In the data rows, 128 means zero.
Here are some points, one per row:
86 156 144 85 155 124 127 24 117 165 153 138 81 152 167 123 82 120 109 144 124 140 211 143 130 126 102 112 134 131 195 97 105 162 163 102 144 87 146 120 91 118 150 130 113 139 118 132
112 84 109 101 97 88 131 141 150 102 132 154 148 78 119 102 126 150 166 105 135 175 154 197 67 134 157 158 108 154 142 178 161 90 127 117 169 108 126 156 124 141 134 134 147 162 106 122
144 118 196 109 171 107 189 124 123 149 107 84 217 188 126 114 144 155 123 117 96 133 150 141 132 95 48 99 94 118 121 96 124 129 78 94 129 88 116 70 99 156 91 169 109 120 163 144
137 101 106 185 207 146 170 105 132 118 125 72 65 89 153 112 137 122 142 72 157 121 132 122 99 107 89 153 171 82 153 179 147 145 126 130 68 118 102 146 176 126 152 75 158 104 177 165
63 161 77 124 180 71 95 100 63 106 133 130 81 128 148 155 135 166 117 112 116 89 73 145 117 155 60 104 102 112 125 128 85 136 147 128 176 77 75 101 128 141 167 151 132 124 152 172
125 178 108 175 143 134 144 165 141 126 196 122 71 139 170 113 165 76 121 137 76 116 124 137 104 119 113 92 95 107 182 109 120 170 110 106 131 121 144 142 170 122 144 133 86 123 70 136
74 165 108 180 167 112 174 157 139 19 154 108 122 112 120 133 152 109 154 187 167 150 102 137 183 113 99 81 145 129 138 151 114 91 153 160 115 142 195 130 87 102 149 127 152 129 146 81
91 158 146 126 103 125 157 186 150 130 100 171 124 130 104 188 173 142 137 143 139 132 169 154 97 106 90 112 210 125 150 120 114 175 110 168 160 117 138 156 152 76 145 66 111 145 154 161
124 134 136 164 86 115 74 57 115 80 141 138 124 174 137 128 150 134 49 140 174 154 145 174 114 141 125 133 105 122 107 132 107 120 91 155 107 190 122 76 190 122 84 112 115 59 122 156
124 87 198 140 137 129 73 170 132 134 84 129 55 121 107 103 166 142 138 88 154 147 100 144 81 172 135 113 129 152 75 116 113 88 183 196 98 101 146 137 93 86 99 70 85 103 90 73
89 149 160 142 151 129 99 133 116 143 122 128 153 165 159 96 163 130 146 75 81 64 147 155 110 114 175 156 136 160 132 148 112 108 144 151 131 104 130 145 190 179 181 170 168 101 134 96
149 133 136 149 81 115 137 144 114 167 145 81 139 79 160 130 121 120 115 99 137 129 96 145 155 105 148 179 189 63 149 104 41 146 74 151 147 99 166 120 78 167 142 126 94 102 91 73
118 99 123 135 168 145 138 163 193 97 80 149 148 78 163 132 134 139 84 49 115 81 226 124 100 132 159 81 143 110 101 146 165 102 121 109 162 165 103 144 81 91 157 160 119 109 169 139
122 103 125 132 184 145 124 93 113 140 155 169 106 144 148 95 139 95 113 172 146 102 139 102 116 89 176 134 145 136 96 160 133 66 72 111 81 100 113 184 79 108 99 128 151 154 129 141
138 124 119 77 162 117 97 88 123 91 96 136 147 192 110 87 180 94 119 148 137 125 99 148 165 96 114 166 143 88 142 137 154 171 157 159 149 179 177 114 112 113 120 121 120 154 170 142
129 71 100 181 168 150 99 106 171 116 113 139 149 127 164 142 101 122 129 181 103 178 127 157 116 152 170 111 40 95 158 115 111 158 127 84 108 154 102 107 153 167 167 84 98 143 146 144
96 89 110 199 103 195 164 173 112 128 107 151 99 151 160 131 112 127 103 123 112 142 117 120 153 96 105 186 78 129 123 111 122 74 145 93 171 112 133 203 175 99 117 117 104 124 69 153
241 114 93 93 138 170 192 122 140 153 156 150 221 96 104 106 151 149 102 163 146 194 146 109 120 121 132 104 103 84 102 128 119 146 178 142 173 94 85 133 144 130 161 133 134 102 122 97
134 169 131 130 134 118 151 156 91 138 104 106 125 99 99 152 156 122 91 119 42 167 117 157 101 98 164 145 136 179 155 153 110 97 148 95 87 166 121 119 128 149 163 147 132 81 128 86
116 130 182 101 113 144 105 162 79 121 156 195 171 62 173 128 149 109 112 125 137 128 81 95 203 118 141 105 167 160 152 166 180 179 155 109 115 143 114 95 138 109 112 140 155 111 144 135
138 158 61 148 150 165 71 130 90 161 92 108 131 130 94 88 93 181 147 183 156 78 115 104 95 121 119 108 115 106 162 151 145 138 168 78 162 95 116 95 145 81 129 149 136 102 151 106
194 158 143 64 123 139 80 135 123 108 122 93 152 97 149 100 85 61 137 153 166 115 97 149 99 133 103 134 80 113 186 117 108 73 104 153 143 136 164 116 123 160 136 159 140 133 173 181
160 121 84 112 99 152 133 101 86 156 151 105 141 132 166 162 83 95 129 131 81 106 163 127 83 150 80 131 131 180 130 160 130 116 138 142 88 131 78 129 156 97 61 95 142 100 136 117
132 51 115 124 129 133 130 106 120 92 133 135 139 192 123 200 197 149 205 116 90 117 105 138 133 128 177 142 109 183 170 133 97 81 97 119 134 124 121 98 115 91 164 134 60 136 81 188
146 174 142 119 144 58 94 137 88 112 178 113 150 127 98 93 110 179 167 90 110 151 122 62 66 91 102 133 94 71 124 144 176 91 130 121 168 158 148 142 155 117 135 93 157 153 87 150
116 194 181 122 159 142 95 153 87 112 140 173 141 80 168 187 113 106 190 144 178 209 164 144 131 149 119 119 129 107 80 140 87 70 146 123 151 131 106 114 114 114 112 105 169 113 112 141
125 60 171 128 82 171 63 177 114 153 149 131 121 137 124 139 136 143 107 198 98 129 161 152 143 105 93 140 145 148 109 107 188 132 96 141 114 139 111 170 162 94 184 130 115 172 173 108
98 156 78 110 88 109 154 116 125 182 130 64 150 112 107 197 110 164 154 128 134 140 138 133 125 123 139 148 140 97 67 147 210 124 150 93 68 97 209 120 124 131 197 168 85 148 126 155
93 147 133 152 157 129 138 108 105 201 165 129 126 109 75 136 125 69 112 102 144 109 141 96 146 124 130 168 89 142 118 125 116 113 144 190 197 201 121 160 75 117 122 71 56 117 162 120
72 151 169 145 145 149 172 193 182 121 159 73 164 135 103 169 140 83 123 188 148 106 140 92 131 185 169 150 124 94 163 127 136 126 161 144 144 83 168 57 155 113 74 133 123 149 92 110
149 151 160 147 117 180 139 108 120 50 89 148 114 118 115 140 148 130 97 147 54 148 148 72 172 139 138 132 134 108 105 93 159 133 177 117 78 119 169 130 119 148 173 133 94 123 190 132
119 117 142 109 151 153 172 144 100 125 91 178 116 140 55 139 101 97 116 153 173 121 111 122 141 158 124 106 176 91 114 171 127 140 65 131 45 175 107 165 110 181 138 185 112 100 96 92
113 73 95 108 131 150 124 185 111 152 103 171 137 197 155 126 67 164 130 152 58 169 98 165 89 128 169 144 106 163 79 197 121 193 112 128 147 98 203 103 128 163 89 108 153 108 113 107
189 147 151 124 140 88 88 138 204 85 167 138 145 164 160 152 101 161 164 67 106 120 130 139 152 133 118 108 98 109 114 200 59 107 126 114 87 103 137 143 152 88 166 132 87 121 148 92
134 171 154 138 70 97 156 74 130 156 63 104 163 109 154 89 76 118 82 118 109 130 103 102 102 167 142 120 128 149 101 137 119 89 93 116 150 90 81 172 136 74 103 116 109 165 160 100
142 126 93 151 101 111 60 103 115 159 157 153 140 146 118 155 131 83 129 67 123 153 90 115 163 204 53 100 106 139 145 118 176 123 138 106 171 92 129 144 78 187 83 132 115 103 148 119
80 181 117 81 118 186 91 95 163 155 132 131 124 115 156 125 118 142 104 80 150 154 90 101 169 112 157 47 156 92 155 155 175 107 68 118 90 131 104 101 152 109 86 125 140 133 99 90
102 74 142 121 139 138 108 140 142 141 89 153 161 96 121 102 132 141 139 102 134 148 98 153 185 115 122 163 105 168 115 90 94 142 117 97 92 108 116 131 118 129 152 138 140 203 105 125
139 144 115 203 160 129 91 153 108 140 83 101 166 108 167 146 140 180 123 156 164 81 127 113 116 80 114 89 153 167 121 174 122 107 132 134 114 137 131 134 99 170 125 86 86 123 102 201
109 90 78 97 95 146 68 141 176 122 153 88 141 142 100 101 156 134 142 143 150 125 182 37 119 116 123 188 134 165 84 88 48 163 158 74 115 135 82 153 142 137 106 156 122 164 165 129
125 90 104 107 153 128 136 156 133 106 142 97 122 129 110 175 113 146 93 132 133 126 124 141 139 109 181 142 114 127 180 55 140 109 168 160 132 120 114 102 99 94 141 48 170 133 104 57
125 171 88 200 126 50 96 103 125 145 84 137 149 132 114 135 159 110 192 81 129 128 172 127 124 120 217 122 121 128 124 86 164 187 138 243 108 76 115 140 127 104 116 191 147 118 93 154
61 70 167 103 150 170 104 113 153 105 95 101 154 102 117 198 140 164 117 176 113 154 126 118 146 87 76 133 135 104 131 157 123 150 101 155 161 139 115 200 105 138 111 179 148 102 103 89
137 102 141 161 161 197 127 88 123 93 112 184 148 119 165 103 48 126 129 93 130 104 146 89 126 93 96 134 134 132 101 103 113 128 148 209 126 151 111 53 134 141 163 150 143 166 78 135
137 138 133 142 102 126 124 157 114 90 134 99 131 204 167 103 89 84 107 89 168 139 129 170 79 99 165 162 171 111 131 144 181 158 207 107 122 168 80 150 72 136 146 158 112 153 102 141
145 174 143 93 112 89 126 157 169 139 96 139 109 143 137 115 129 124 166 159 138 67 109 145 158 118 108 154 85 132 116 77 164 140 156 88 90 113 65 135 70 97 159 97 126 62 89 113
131 105 123 83 142 177 185 154 114 191 146 138 133 169 157 157 89 140 109 119 159 79 93 129 105 171 163 147 89 99 80 79 143 139 90 142 113 139 133 136 143 110 151 121 125 131 178 102
139 163 99 105 129 113 117 143 133 126 115 175 144 101 78 174 111 128 104 104 137 66 125 181 100 31 128 85 128 142 81 75 98 146 124 76 114 94 174 164 118 146 84 121 125 163 132 79
141 144 86 59 182 81 93 157 142 95 79 101 115 129 108 107 91 108 69 121 83 183 140 81 151 138 91 145 197 181 73 89 169 139 95 132 145 124 115 92 119 133 137 128 101 135 101 187
122 108 83 130 123 95 152 100 125 127 147 105 137 168 170 108 202 134 97 123 175 101 141 108 116 160 120 81 146 124 138 103 151 122 169 129 131 99 218 172 161 161 151 123 156 100 85 128
143 107 90 81 105 141 153 154 123 127 44 124 88 160 138 166 102 110 125 111 69 183 86 133 172 84 140 84 110 87 174 97 85 124 184 126 104 183 143 134 171 100 97 129 143 141 128 153
154 97 165 128 150 78 117 132 80 145 116 133 99 118 131 142 125 168 153 154 113 99 140 140 144 190 139 105 149 93 129 113 92 113 129 113 171 203 107 124 176 158 78 93 139 193 116 121
142 145 121 125 170 146 154 128 120 102 97 68 97 76 145 98 137 127 129 114 149 105 169 128 145 156 95 154 111 132 137 178 140 150 106 138 101 152 148 151 127 108 109 167 113 175 87 89
163 104 113 146 73 95 131 118 40 115 171 93 67 144 134 138 120 120 112 98 130 92 197 93 119 91 117 117 80 94 143 166 151 122 79 118 159 61 105 80 92 153 113 124 172 131 152 108
112 148 125 156 89 125 149 120 121 167 92 145 109 146 95 66 154 124 191 119 138 163 148 74 50 125 96 159 116 143 169 118 119 114 111 101 114 220 159 110 127 151 179 124 157 117 143 131
144 127 103 177 119 136 136 174 186 129 205 124 118 148 159 116 106 216 139 150 96 153 93 143 106 109 104 140 127 156 185 120 150 121 132 145 107 192 108 144 70 173 71 156 167 162 190 142
Along one direction, these points spread out more than along any other. Take the direction at right angles to it along which they spread out most. Then take the direction at right angles to both along which they spread out most. Go by this last direction. Where along it does each point below lie, from 0 to 99? 50 is the average, and the first point above lies past it. One standard deviation of the points above along it is 16.
167 126 155 123 128 173 165 101 203 113 99 124 129 126 127 146 117 77 211 179 112 147 99 120 132 86 146 97 220 140 103 109 142 112 106 118 217 97 122 98 150 155 129 147 155 137 140 70 63
125 85 127 99 91 102 153 114 175 162 146 147 133 91 82 84 123 66 136 149 95 109 117 176 145 116 113 120 132 112 86 133 96 77 206 186 126 111 75 84 154 155 148 125 94 126 119 132 50
182 176 110 103 96 85 137 111 146 172 122 127 87 195 112 166 153 170 72 145 193 144 116 126 189 175 143 136 111 169 130 168 119 128 104 162 119 103 136 141 133 156 193 115 179 148 86 122 48
116 135 159 167 88 140 105 119 124 139 175 41 155 131 97 45 102 99 166 124 121 135 169 135 187 182 148 92 133 108 160 166 97 150 138 92 152 148 143 113 86 117 96 34 146 148 102 142 49
145 136 112 77 105 123 153 90 155 118 130 126 49 104 149 105 172 187 156 158 133 112 156 147 192 131 134 196 93 131 101 109 165 167 133 133 136 178 143 108 141 149 82 124 88 96 130 159 46
123 101 136 121 129 136 129 115 159 166 160 157 141 87 112 84 193 111 74 158 74 119 89 96 102 167 140 185 184 66 124 94 89 124 134 127 120 105 136 114 87 64 100 156 133 131 168 150 61
116 104 152 147 121 25 148 97 136 106 162 188 138 89 135 174 109 118 120 162 164 124 101 85 124 151 92 127 159 157 144 114 159 164 121 117 122 103 154 146 161 86 142 148 86 90 119 88 57
150 116 149 120 149 189 142 116 85 92 188 102 130 121 86 104 63 125 141 143 118 111 117 155 165 165 166 77 134 135 133 70 108 144 79 152 135 116 119 167 143 122 128 165 151 59 144 169 63
173 113 142 182 148 183 141 70 114 151 176 121 127 140 103 141 165 95 88 103 120 147 93 225 129 155 115 124 122 185 67 123 128 164 100 118 129 151 141 81 120 86 112 192 184 151 121 140 54
95 129 108 126 71 96 111 138 162 75 103 120 139 132 126 140 164 115 128 177 113 60 94 95 126 154 107 162 74 143 63 133 136 191 99 138 92 166 113 123 89 103 157 65 180 141 123 154 45
102 114 122 150 125 129 113 155 143 177 115 174 143 127 71 140 70 136 130 107 169 130 150 156 154 124 124 193 118 137 165 126 120 68 113 86 137 150 118 124 162 123 67 103 154 87 157 155 50
136 32 191 141 138 126 153 155 164 169 151 89 37 119 103 150 108 121 81 116 149 132 114 93 101 74 169 90 87 187 146 138 95 182 164 134 129 133 157 127 102 131 103 162 136 115 147 190 37
122 160 151 115 91 209 164 74 98 96 138 129 124 118 60 147 116 180 96 77 153 86 97 102 62 170 147 152 157 161 166 139 171 144 128 130 119 106 118 174 185 192 91 104 106 135 99 161 55
82 203 71 110 111 102 166 146 44 131 122 123 138 140 134 67 145 121 147 161 195 171 91 113 136 156 160 126 127 189 130 102 154 126 118 136 139 138 95 100 139 158 142 112 56 110 194 109 57
